In the rows, 128 means zero.
One turn sends every row of this set to another row. A few are shown first. Where does it send the rows asked after them?
j_802: [153 129 155 113 171 101 135 100 127 116 118 109 112 134 112 159 100 128
 116 104 138 123  97  77]
j_530: [129 136 123 155 123 114 174 117 136 149 132 123 125 135 118 156 128 170
 125 122 120 169 139 131]
j_518: [100 145 128  99 142 107 166 171 137 136 140 147 125 143  93 165 100 130
 154 129 112 140 135 126]
j_562: [135 121 138 161 147 110 166 114 161 134 150 131 122 130 152 153 159 143
 102 114 115 133 114 118]
j_895: [126 106 127 124 142 120 138 133 124 120  86 111 167 136 115 130 112 101
 111 135  89 131 118 139]
j_128: [116 143 132 117 149 121 127 172 164 119 141 156 153  96 102 144 111 117
 135 129 157 113 108  99]
j_405: [148 107 152 119 143  99 108  97 115  97 167 106 105 119 112 128 117 140
 118 138 131 111  96 146]
j_835: [105 102 110 133 112 110 156  90 157 138 135 109 132 106 146  97 109 138
 127 148 129 121 126 120]
j_194: [129  98 145 153 131 130 110 116 149  95 139 113 122  91 134 138 101 103
 113 124 156 131 136 135]
j_738: [122 141 126 115 127 120 137 128 151 117 119 141  51 122 113 136  96 123
 125 119 122 112  98  90]
j_710: [120 123 106  98 156 111 136 151 127 152 111 134 154 116  86 129 110 144
 125 134 143 160 101 135]
j_846: [137 111 142 121 144 114 122 147 129 111  97 102 158 122 116 140 115  99
 103 112  95 133 126 154]
j_823: [100 129 110 110  99 120 149 163 165 140 130 102 149 103 113 128 110 124
 125  96 100 106 119 108]
j_879: [131 138 125 118 132 110 133 133 143 117 153 146 110 133 129 166 190 117
 123 117 111 122 108 120]
j_495: [159 156 144 114 155 109 139 102 119 117 118  99 108 142  94 149  99 112
 133 136 144 126 113  87]
j_859: [121 117 137 112 136 117 132 132 135 107 173  96 107 134 119 171 134  74
 135 121 124 121 134 131]
j_725: [121 123 131 123 153 126 167 147 164 116 151 151 108 166 139 123 118 111
  91  92 123 134 126 119]
j_728: [104  85 134 127 134 107 172  94 126 130 140 109 136 155 132 154  96 137
 136 114 114 139 140 110]
j_815: [136 159 130 108 142 109 151 128 149 115 166 149 115 131 120  89 102 171
 109 132 132 117  95 114]
j_864: [126 149 153 128 127  98 150 125 156 121 115 138  66 118 115 140  77 148
 134 121 120 108 124 101]
j_315: [149 134 146 112 162  93 131 138 157 116 127 148 151 136 123  98 143 119
  94 121 146 115 123 143]
j_721: [110 112 125  89 110  94 101 130 146 114 151 107 113  76 126 140 132 127
 139 111 130 119 128 140]
j_449: [125 149 110 111 107 113 140 127 114 129 137 129 114 134 100 171 158 142
 149 126 115 158 135 130]
j_295: [127 162 124  89 144 109 133 153 139 120 170 142 110 108 100 119 101 170
 127 126 130 127  85 120]
j_196: [112 135 120 113  90 116 152 149 168 127 130 108 148 122 123 106 115 123
 116  92 104  98 139 112]
j_491: [131  98 133 124 140 107 128  88 105 119 152 107 115 122 104 127  99 155
 132 158 126 125  86 132]
j_178: [127 135 121 119 123 130 140 134 150 109 123 161 151 137 113 101  95 144
 112 101 168 141 141  99]
j_206: [101  90 127 118 118 116 117 100 119 101 111 145 145 110 120 146 103 124
 158 151 134 122 127 108]

j_449 -> j_530
j_196 -> j_846
Where do these go?
j_178 -> j_194
j_859 -> j_518
j_864 -> j_802
j_721 -> j_710
j_405 -> j_295

One turn sends every row of this set to another row. A few are shown first. Where does it send the rows asked after them?
j_919: [154 126 129 169 119 114 101 124 113 115 131 129 137  95 131 111]
j_658: [117 137 149 115 109 132 151 135 144 142 139  69 146 154 145 118]
j_217: [122 114 117 114 129 137 148 125 144 128 147 104  64  93 122 117]
j_340: [147 118 134 144 126 115 108 110 110 118 160 134  97  93 124  90]
j_664: [ 97 131 126 110 120 162 148 133 129 146 124 116  87  93  92 119]
j_607: [103 130 130 115 125 117 147 141 140 147 118  75 150 128 166 118]
j_300: [119 118 122 140 131 104 113 118 118 123 131 131 163 106 161  98]
j_456: [121 135 157 123 110 121 139 140 142 163 146  71 131 152 147 103]
j_509: [119 103 114 114 116 147 139 128 134 140 140 104  69  92 107 110]
j_28: [127 144 166 148 116 119 110 120 117 147 156 134 150 137 128  85]
j_135: [116 122 149 122  98 132 132 143 132 172 133  71 139 147 135  98]
j_201: [118 126 132 114 113 125 150 134 146 134 134  66 146 145 157 122]
j_310: [143 151 151 170 117 128 105 127 110 127 129 138 145 104 111 113]
j_883: [124 127 126 109 122 152 157 121 144 116 151 100  74 107 108 127]
j_689: [ 98 149 138 111 132 155 157 131 137 138 135 118  82  97 100 126]
j_826: [129 131 126 166 123 127 110 124 130 121 125 156 154 100 125 115]
j_993: [110 137 125 106 127 157 162 124 141 115 138 105  85 102 105 135]
j_517: [104 113 123 116 110 125 137 144 131 157 113  73 152 127 154 110]
j_896: [148 126 139 172 112 125 102 121 133 129 148 150 136 116 118 102]
j_89: [109 155 143 136 138 135 123 118 100 120 129 153 130  85 109 110]

j_89 -> j_28
j_517 -> j_664
j_310 -> j_896
Where do these go?
j_689 -> j_456
j_658 -> j_883

